Each row has a name. Each question is about the rows just above it. Places in a row count from 0.

suf: [129 175  66 121 109]
tati: [117  95 179 132 153]
lim: [157 147  87  94 106]
gef: [151 113 139 157 153]
zuze: [123  81 192 135 147]
bapef: [198 121 102 113 131]
zit: [117  95 179 154 153]
pobe: [126 122 140 160 148]
Muvo: [139  77 190 138 151]
Nak: [112 115 152 118 125]
Zif: [102 167  90 120 107]
Changed zit: [117  95 179 155 153]. Place and old value:
3, [154]
Where does [129 175  66 121 110] differ from suf, and what was there?
4, [109]

zosu: [168  81 118 159 128]
von: [104  78 121 100 171]
dipaf: [151 127 203 117 139]
One entry of zosu was changed: [168  82 118 159 128]. Where, and from what?
1, [81]
One entry of zosu was changed: [169  81 118 159 128]. Where, and from what?
0, [168]
Changed dipaf: [151 127 203 118 139]. Place and old value:
3, [117]

moza: [131 148 122 134 129 145 161 127 133 129]
reku: [103 144 139 137 123 202 171  97 175 123]
figik: [118 147 128 135 126 170 166 113 151 126]
ruri: [114 143 130 134 125 173 162 110 154 125]
Fivu: [180 144 131 141 155  72 121 185  95 155]
gopan: [147 122 151 138 145 115 104 152 133 145]
Fudi: [132 114 161 137 142 138 100 137 152 142]
Gume: [180 144 131 141 138  72 121 185  95 155]
Where does [114 143 130 134 125 173 162 110 155 125] differ from ruri, and what was there?
8, [154]
One entry of ruri was changed: [114 143 130 134 124 173 162 110 154 125]. Where, and from what?
4, [125]

Vade: [111 149 155 176  87 141 155 107 109 120 146 159]
nad: [135 130 151 152 111 122 133 108 146 128 117 168]
vepef: [162  94 120 129 135 128  85 108 135 177  88 105]
pov: [162  94 120 129 135 128  85 108 135 177 143 105]
Siz: [102 143 117  95 143 129 138 163 104 100 158  71]
Vapu: [148 118 146  71 160 113 103 118 146 137 101 175]
tisit: [124 118 146  71 160 113 103 118 146 137 101 175]
Bisuf: [ 91 166 126 131 134 133 158 142 108  96 160 108]
Changed nad: [136 130 151 152 111 122 133 108 146 128 117 168]. Place and old value:
0, [135]
Changed pov: [162  94 120 129 135 127  85 108 135 177 143 105]. Place and old value:
5, [128]
One entry of Vapu was changed: [148 118 146  71 160 113 103 117 146 137 101 175]. Where, and from what?
7, [118]
One entry of Bisuf was changed: [ 91 166 126 131 134 133 158 142 108  97 160 108]. Where, and from what?
9, [96]
Changed Vade: [111 149 155 176  87 141 155 107 109 119 146 159]. Place and old value:
9, [120]

kupem: [148 146  80 201 106 159 135 143]
neru: [109 126 134 122 140 146 109 130]
seran: [ 88  69 170 135 195  58 102 126]
meri: [118 133  98 152 123 162 129 135]
duvin: [116 135 139 100 130 136 132 121]
nidu: [155 107 106 101 168  71 162 180]
Nus: [138 100 133 104 170  75 140 161]
giv: [ 81 139 178 111 116 179  78  74]
One entry of duvin was changed: [116 135 139 100 130 135 132 121]. Where, and from what?
5, [136]
One entry of meri was changed: [118 133  98 151 123 162 129 135]. Where, and from what?
3, [152]
One entry of meri was changed: [118 134  98 152 123 162 129 135]. Where, and from what?
1, [133]

navit: [134  72 129 158 117 107 122 172 123 129 122 123 110 120 195 140 144 159
  86  76 110 145 102 108  79  89 130 123 125  78 125 145 160 173 158  96
 129 189 166 109  95  84 130 136 153 141 140 179 111  82 161 131  86 167
 139]
sunap: [151  96 126 142 122 140  99 146 136 120 114  75 146 138 195 127 149 139
 136 117 117 113 135 107 131 146 146 131 163 126 106 130 120 159 196 131
 138 134 134 121 115 118 137 107 123 142 150 150 118 120 159 108 127 128
 145]
zase: [138 141 125 109 133 138 128 135 125 130 115  78 125 123 195 127 135 131
 140 114 118 114 124 132 116 122 117 123 127 133 119 123 127 114 137 115
 129 132 123 134 121 131 108 117 121 129 151 130 122 134 143 116 124 118
 126]
Vadid: [153  95 126 142 122 142 100 145 142 124 114  72 148 137 195 129 152 143
 134 114 117 114 134 108 128 147 132 132 161 131 111 128 118 157 192 130
 139 134 132 122 119 107 136 106 120 141 147 150 123 123 156 109 127 125
 144]
ziv: [125 124 127 135 129 129 125 135 126 126 125  91 130 128 195 127 132 134
 128 127 128 125 128 128 127 127 129 126 129 126 127 128 127 134 128 127
 129 131 128 125 125 130 132 121 127 129 125 133 125 125 138 127 125 126
 130]
merif: [141  69 155 169 118 104 126 191 126 138 135 127 105 125 195 138 157 186
  82  78 102 155 102 101  82  88 120 125 125  67 132 150 169 178 148  72
 130 195 166  91  93  83 131 177 150 130 141 181 113  98 183 124  63 170
 145]
dad: [135 102 125 145 125 131 102 146 127 116 113  88 145 145 195 125 140 150
 111 110 111 113 123 120 120 130 132 125 145 117 125 129 121 152 162 125
 137 133 130 118 121 111 136 109 124 136 143 147 122 119 151 112 116 125
 151]
vire: [145  97 126 143 122 140 101 145 137 122 113  75 147 139 195 127 149 144
 130 114 115 114 131 110 126 141 132 130 156 129 117 129 118 156 180 128
 138 133 132 121 119 109 135 106 121 141 146 151 122 122 157 110 123 125
 147]
Fug: [141  68 156 170 118 104 126 190 126 140 137 127 105 126 195 138 158 188
  82  77 102 155 102 101  82  88 118 126 125  67 133 150 170 177 147  72
 130 196 167  91  93  83 131 178 150 130 141 181 114  99 184 122  64 170
 146]
One entry of Fug was changed: [141  68 156 170 118 104 126 190 126 140 137 127 105 126 195 138 158 188
  82  77 102 155 102 101  82  88 118 126 125  67 133 150 170 177 147  72
 130 196 167  91  93  83 131 178 150 130 141 181 114  99 183 122  64 170
 146]. Where, and from what?
50, [184]
One entry of dad was changed: [135 102 125 145 125 131 102 146 127 116 113  88 145 145 195 124 140 150
 111 110 111 113 123 120 120 130 132 125 145 117 125 129 121 152 162 125
 137 133 130 118 121 111 136 109 124 136 143 147 122 119 151 112 116 125
 151]. Where, and from what?
15, [125]
Where does [153  95 126 142 122 142 100 145 142 124 114  72 148 137 195 129 152 143
 134 114 117 114 134 108 128 147 132 132 161 131 111 128 118 157 192 130
 139 134 132 122 119 107 136 106 120 141 147 150 123 123 156 109 127 125
 145] differ from Vadid, and what was there?
54, [144]
One entry of vire was changed: [145  97 126 143 122 140 101 145 137 122 113  75 147 139 195 127 149 144
 130 114 115 114 131 110 126 141 132 130 156 129 117 129 118 156 180 128
 138 133 132 121 119 109 135 106 121 141 146 150 122 122 157 110 123 125
 147]. Where, and from what?
47, [151]
Where does [134  72 129 158 117 107 122 172 123 129 122 123 110 120 195 140 144 159
  86  76 110 145 102 107  79  89 130 123 125  78 125 145 160 173 158  96
 129 189 166 109  95  84 130 136 153 141 140 179 111  82 161 131  86 167
 139] differ from navit, and what was there?
23, [108]
One entry of merif was changed: [141  69 155 169 118 104 126 191 126 138 135 127 105 125 195 138 157 186
  82  78 102 155 102 100  82  88 120 125 125  67 132 150 169 178 148  72
 130 195 166  91  93  83 131 177 150 130 141 181 113  98 183 124  63 170
 145]. Where, and from what?
23, [101]

vago: [156 101 178 113  94  60]
vek: [157 137 131  89 128 187]
fik: [156  92 115 102  98 153]
nogu: [128 128 128 128 128 128]
dopo: [ 77  86 121 125 127 171]
tikid: [ 73  79 104 113 122 114]
Kug: [182 145  93 176 115 128]
One entry of dopo was changed: [ 77  86 121 126 127 171]. Where, and from what?
3, [125]
Changed vek: [158 137 131  89 128 187]. Place and old value:
0, [157]
One entry of tikid was changed: [ 72  79 104 113 122 114]. Where, and from what?
0, [73]
One entry of vago was changed: [156 101 178 113  94  61]. Where, and from what?
5, [60]
Where does [157 136 131  89 128 187] differ from vek, and what was there?
1, [137]

kesu: [102  99 101 117 113 109 108 176 132 189 171  99]
Zuz: [159 146 163 128 131 140 149  72  85  80  85 151]
kodo: [102 102  94 115 104  99 109 102 125 108 115 101]
buri: [ 96  98  94 116 110 110 105 157 135 158 161  97]
sokil: [ 96  98  94 116 110 110 125 157 135 158 161  97]
Vos: [125 132 117 129 133 130 124 190 177 204 164 127]
mifel: [113 121 107 124 123 120 125 173 196 193 146 124]
Changed mifel: [113 121 107 124 123 120 125 173 196 193 146 123]. Place and old value:
11, [124]
Changed sokil: [ 96  98  94 116 110 110 126 157 135 158 161  97]. Place and old value:
6, [125]
Changed mifel: [113 121 107 124 123 120 125 173 196 193 146 125]. Place and old value:
11, [124]
Changed kesu: [102  99 101 117 113 109 108 176 132 189 171 100]. Place and old value:
11, [99]
Where does [113 121 107 124 123 120 125 173 196 193 147 124] differ from mifel, and what was there?
10, [146]

toku: [ 99  43 180 202  51]
niza: [147 112 112 136 203]
Fetaz: [195  87 144  60  91]
Tomo: [182  54  46 191  92]
konal: [195  61 217  73  99]
Norov: [146 139 176  97  39]
fosa: [111 102 138 212 107]
guge: [190 135  52 171 107]
bis: [ 94 137  82  57 209]
Rupaf: [131  73  44  97 197]
Where does [111 101 138 212 107] differ from fosa, and what was there?
1, [102]
Where does [145 139 176  97  39] differ from Norov, and what was there?
0, [146]
One entry of fosa was changed: [110 102 138 212 107]. Where, and from what?
0, [111]
Changed konal: [195  61 217  74  99]. Place and old value:
3, [73]
Changed Norov: [146 139 176  96  39]. Place and old value:
3, [97]
One entry of niza was changed: [147 112 112 137 203]. Where, and from what?
3, [136]
Where does [131  73  44  97 196] differ from Rupaf, and what was there?
4, [197]

mib: [119 125 136 128 134 121 116 132 128 114 140 129 141 126 194 132 119 120
 126 132 124 133 132 116 135 140 123 126 137 126 125 131 131 133 123 134]
Lig: [140 119 127 120 132 140 106 100 122 137  88 148 122 128 137 115 105 130
 128 115 115 141 144 128 178 137 120 131 122 122 121 141 150 132 126 120]
ret: [132 138 166 139 138 103 158 150 129 129 145 128 104 130 110 128 146 134
 132 135 148 118 132 113 120 119 132 123 113 145 129 105 119 121 147 129]
Bibev: [112 130 124 125 100 153 106 135 133  70 149 149 146 125 159 148 132 119
 127 136 115 124 101 155 103 119 135 129 153  71 136 149 116 130 104 137]
fabuv: [133 119 117 114 146 145 141  99 154 118  63 103 148 126 123  96 129  96
 116 124 134 147 152 107 142 171 164 159 133 134 108 131 184 112 112 113]
Gega: [ 96 123 132 111 111 147 100 126 141 101 158 137 167 121 141 145 126 115
 120 141 112 134 110 135 111 143 126 136 166 107 130 148 126 143  95 143]
One entry of Gega was changed: [ 96 123 132 111 111 147 101 126 141 101 158 137 167 121 141 145 126 115
 120 141 112 134 110 135 111 143 126 136 166 107 130 148 126 143  95 143]. Where, and from what?
6, [100]
Where does [140 119 127 120 131 140 106 100 122 137  88 148 122 128 137 115 105 130
 128 115 115 141 144 128 178 137 120 131 122 122 121 141 150 132 126 120] differ from Lig, and what was there?
4, [132]
One entry of Gega was changed: [ 96 123 132 111 111 147 100 126 141 101 158 137 166 121 141 145 126 115
 120 141 112 134 110 135 111 143 126 136 166 107 130 148 126 143  95 143]. Where, and from what?
12, [167]
Changed Bibev: [112 130 124 125 100 153 106 135 133  70 149 149 146 125 159 148 132 119
 127 136 115 124 101 155 104 119 135 129 153  71 136 149 116 130 104 137]. Place and old value:
24, [103]
Changed Gega: [ 96 123 132 111 111 147 100 126 141 101 158 137 167 121 141 145 126 115
 120 141 112 134 110 135 111 143 126 136 166 107 130 148 126 144  95 143]. Place and old value:
33, [143]
One entry of Lig was changed: [140 119 127 120 132 140 106 100 122 137  88 148 122 128 137 115 104 130
 128 115 115 141 144 128 178 137 120 131 122 122 121 141 150 132 126 120]. Where, and from what?
16, [105]
Changed Bibev: [112 130 124 125 100 153 106 135 133  70 149 149 146 125 159 148 132 119
 127 136 115 124 101 155 103 119 135 129 153  71 136 149 116 130 105 137]. Place and old value:
34, [104]

rek: [133  96 117 116 153 150 151  92 133 138 114  93 127 146 162 127 168 131
 150 125 170 122  98 119 149 100 140 171 141  98 144 126 160 158 131 104
 111 102 132 106  97 127 112 112 143 129 104 165 157  87 153 127 132 139
 143 164 113 135 138 121 119 129 144 121]
doni: [100 120 156  93 106  94  79 126 203 134 107 133 146 115 160 139 138  68
 139 109 124  95 127 110  65 114 140 111 161 122 129  93  92 150 131 166
 138 123 126 125 137 140 142 132 142  99 116 145  98  77 166 193 131 115
 115 107 148 108 116 116  83 166 137 125]
diba: [138 117 145 107 125 137  75  70 172 111 114 109 142 110 124 125 170 141
 168 126 167 100 125  96 111 124 102  96 181 113 141 117  92 136 140 141
 140 123 115 137 120 114 139 142 150 110 105 115 127  91 163 146 144 113
 116 139  98 105 116 132 113 184 149 131]
bepe: [183 130 101 148 125 137 167 132  90 102 133 167  95 142  84  96 117 133
 121 118 126 163 154 162 124 149 146 138  78 130 120 132 181 111 121  90
 102 145 145 126 151 125 123 119 143 135 132 106 153 162 131 105 132 132
 167 160 123 138 114 141 148  96 113 148]
Vora: [ 93 160 156 154 121 110 105 156 137 159 135 137 155 119 142 154 119 105
 122 138 101 138 138 130 118 139 112 125 108 141 122 134  68 117 110 156
 168 110 108 129 126 123 157 145 102 110 151 130  65 139 120 140 103 124
  79  81 158 116 129  96 115 142 115 114]
Changed bepe: [183 130 101 148 125 137 167 132  90 102 133 167  95 142  84  97 117 133
 121 118 126 163 154 162 124 149 146 138  78 130 120 132 181 111 121  90
 102 145 145 126 151 125 123 119 143 135 132 106 153 162 131 105 132 132
 167 160 123 138 114 141 148  96 113 148]. Place and old value:
15, [96]
One entry of diba was changed: [138 117 145 107 125 137  75  70 172 111 114 109 142 110 124 125 170 141
 168 126 167 100 125  96 111 124 102  96 181 113 141 117  92 136 140 141
 140 123 115 137 120 114 139 142 150 110 105 115 127  91 163 146 144 113
 116 139  98 105 116 132 113 184 149 130]. Where, and from what?
63, [131]

